m =
[[148 148 152 105 107]
 [117 115 116 141 142]
 [112 118 114 139 146]
 [116 113 113 140 144]
 [116 116 113 138 139]
 [111 117 110 139 143]
 [117 114 112 142 142]
 [137 135 140 117 118]
 [116 115 116 139 138]
 [144 150 152 108 106]
 [150 145 154 110 106]
 [109 118 115 140 138]
 [157 156 157 104 101]]
m[0][0] -> 148
m[5] -> [111, 117, 110, 139, 143]
m[0][1] -> 148
m[10][4] -> 106
m[8][0] -> 116
m[:, 1] -> [148, 115, 118, 113, 116, 117, 114, 135, 115, 150, 145, 118, 156]
m[3][4] -> 144
m[3][0] -> 116
m[2] -> [112, 118, 114, 139, 146]
m[9][1] -> 150
m[5][3] -> 139
m[:, 0] -> [148, 117, 112, 116, 116, 111, 117, 137, 116, 144, 150, 109, 157]
m[6][1] -> 114
m[1][3] -> 141
m[6][4] -> 142
m[5][2] -> 110
m[12][3] -> 104
m[4] -> [116, 116, 113, 138, 139]
m[:, 3] -> [105, 141, 139, 140, 138, 139, 142, 117, 139, 108, 110, 140, 104]
m[0][2] -> 152
m[2][1] -> 118
m[1][4] -> 142
m[1][2] -> 116
m[:, 2] -> [152, 116, 114, 113, 113, 110, 112, 140, 116, 152, 154, 115, 157]
m[0][3] -> 105
m[7][2] -> 140
m[10][3] -> 110

B = [127 126 133 110 136 106 134]
B[0]	127
B[6]	134
B[5]	106

x = [[128, 130, 120, 126], [110, 156, 147, 130], [141, 127, 125, 120]]
Indices start at 0.
(0, 0) -> 128
(1, 1) -> 156
(0, 1) -> 130
(2, 1) -> 127
(2, 2) -> 125
(2, 3) -> 120
(1, 3) -> 130

data =
[[129 118 130 130 129 129 130 130 130 130 155 155]
 [129 121 130 130 129 129 130 130 128 130 143 144]
 [121 133 121 120 121 119 120 121 138 123 146 147]
 [133 130 132 133 132 134 133 132 123 130 111 110]
 [120 140 120 118 119 119 119 121 139 121 133 134]
 [134 123 134 136 135 135 135 134 121 133 120 118]
 [128 141 127 128 128 129 128 127 128 126  99  99]
 [121 131 122 121 121 120 121 122 136 124 147 148]
 [130 122 130 131 130 130 131 130 127 130 140 140]
 [135 125 135 137 136 137 136 135 120 133 112 110]
 [123 141 124 123 124 123 123 123 132 124 112 112]]
Indices start at 0.
row 0 col 0 = 129
row 10 col 7 = 123
row 4 col 5 = 119
row 2 col 10 = 146
row 3 col 8 = 123
row 0 col 9 = 130
row 7 col 1 = 131
row 10 col 4 = 124
row 3 col 3 = 133
row 1 col 3 = 130
row 2 col 2 = 121
row 1 col 10 = 143
row 8 col 7 = 130
row 2 col 6 = 120
row 6 col 9 = 126
row 7 col 11 = 148
row 0 col 8 = 130
row 9 col 1 = 125
row 6 col 11 = 99
row 5 col 0 = 134
row 5 col 10 = 120
row 1 col 6 = 130
row 8 col 3 = 131
row 5 col 5 = 135
row 9 col 11 = 110
row 8 col 10 = 140
row 2 col 8 = 138
row 6 col 6 = 128
row 8 col 2 = 130
row 6 col 7 = 127
row 9 col 9 = 133
row 6 col 0 = 128
row 10 col 8 = 132
row 1 col 11 = 144
row 5 col 4 = 135

X = ((146, 135, 124, 123, 103, 121, 110, 103, 132, 115, 145, 114, 156, 153, 111, 127), (132, 114, 111, 154, 111, 100, 105, 141, 104, 152, 112, 114, 124, 114, 99, 146), (136, 110, 150, 110, 127, 111, 111, 124, 150, 151, 112, 102, 137, 148, 137, 117), (136, 142, 134, 112, 133, 132, 133, 113, 133, 105, 103, 130, 123, 154, 144, 132), (117, 134, 141, 110, 150, 103, 145, 103, 118, 112, 144, 138, 155, 121, 134, 102), (125, 120, 121, 143, 117, 118, 106, 102, 139, 137, 112, 136, 135, 109, 135, 132), (157, 120, 151, 137, 145, 114, 121, 132, 157, 157, 103, 107, 153, 117, 144, 138), (116, 109, 108, 104, 118, 144, 148, 108, 135, 104, 122, 141, 149, 119, 118, 114))
X[0][0] => 146
X[5] => [125, 120, 121, 143, 117, 118, 106, 102, 139, 137, 112, 136, 135, 109, 135, 132]
X[3] => [136, 142, 134, 112, 133, 132, 133, 113, 133, 105, 103, 130, 123, 154, 144, 132]
X[6][0] => 157
X[4] => [117, 134, 141, 110, 150, 103, 145, 103, 118, 112, 144, 138, 155, 121, 134, 102]
X[:, 15] => [127, 146, 117, 132, 102, 132, 138, 114]
X[1][5] => 100
X[4][11] => 138
X[1][4] => 111
X[1][8] => 104
X[1] => [132, 114, 111, 154, 111, 100, 105, 141, 104, 152, 112, 114, 124, 114, 99, 146]
X[3][3] => 112
X[:, 4] => [103, 111, 127, 133, 150, 117, 145, 118]
X[7][1] => 109
X[6][1] => 120
X[3][11] => 130
X[7][15] => 114
X[7][3] => 104
X[1][15] => 146
X[4][3] => 110
X[3][13] => 154
X[6][5] => 114
X[0][15] => 127
X[4][7] => 103
X[0][12] => 156
X[3][7] => 113
X[4][10] => 144
X[2][2] => 150
X[3][2] => 134
X[4][1] => 134
X[0][10] => 145

grid = [[125, 139, 124, 151, 152, 125, 153, 129], [132, 115, 131, 112, 109, 134, 110, 120], [116, 130, 122, 132, 132, 115, 135, 130], [122, 135, 122, 106, 108, 123, 100, 136], [122, 137, 117, 125, 124, 119, 123, 139], [132, 122, 132, 107, 103, 130, 104, 121], [140, 117, 134, 115, 117, 137, 121, 111]]
grid[0, -8] = 125
grid[4] = [122, 137, 117, 125, 124, 119, 123, 139]
grid[-5] = [116, 130, 122, 132, 132, 115, 135, 130]
grid[-4] = [122, 135, 122, 106, 108, 123, 100, 136]
grid[5] = [132, 122, 132, 107, 103, 130, 104, 121]
grid[:, -7] = [139, 115, 130, 135, 137, 122, 117]
grid[1, 0] = 132
grid[3, 4] = 108
grid[4, -3] = 119
grid[-2, -2] = 104
grid[6, -8] = 140
grid[1] = [132, 115, 131, 112, 109, 134, 110, 120]
grid[6] = [140, 117, 134, 115, 117, 137, 121, 111]
grid[-5, 4] = 132
grid[:, -5] = [151, 112, 132, 106, 125, 107, 115]
grid[1, -7] = 115
grid[4, -5] = 125
grid[:, -8] = [125, 132, 116, 122, 122, 132, 140]
grid[:, 7] = [129, 120, 130, 136, 139, 121, 111]
grid[-7, -2] = 153
grid[:, -4] = [152, 109, 132, 108, 124, 103, 117]
grid[2, -1] = 130
grid[6, 4] = 117
grid[-6, -3] = 134

W = [139 113 132 134 141 130 154 115 129 128 125]
W[0] -> 139
W[10] -> 125
W[3] -> 134

arr = [114 105  99 140 137 106 148 137 142 119 130 144 112 123 119 137]
arr[-16] -> 114
arr[-10] -> 148
arr[-15] -> 105
arr[8] -> 142
arr[12] -> 112
arr[-3] -> 123

M =
[[116 133 126 133 134 133 134 133 133 123 131 117 116]
 [128 141 112 139 144 142 144 143 141 117 138 127 125]
 [127 111 152 112 108 111 109 109 112 146 115 129 131]]
Indices start at 0.
(0, 0) -> 116
(2, 12) -> 131
(0, 4) -> 134
(2, 4) -> 108
(2, 7) -> 109
(2, 3) -> 112
(0, 5) -> 133
(0, 9) -> 123
(1, 3) -> 139
(2, 0) -> 127
(1, 7) -> 143
(1, 6) -> 144
(2, 6) -> 109
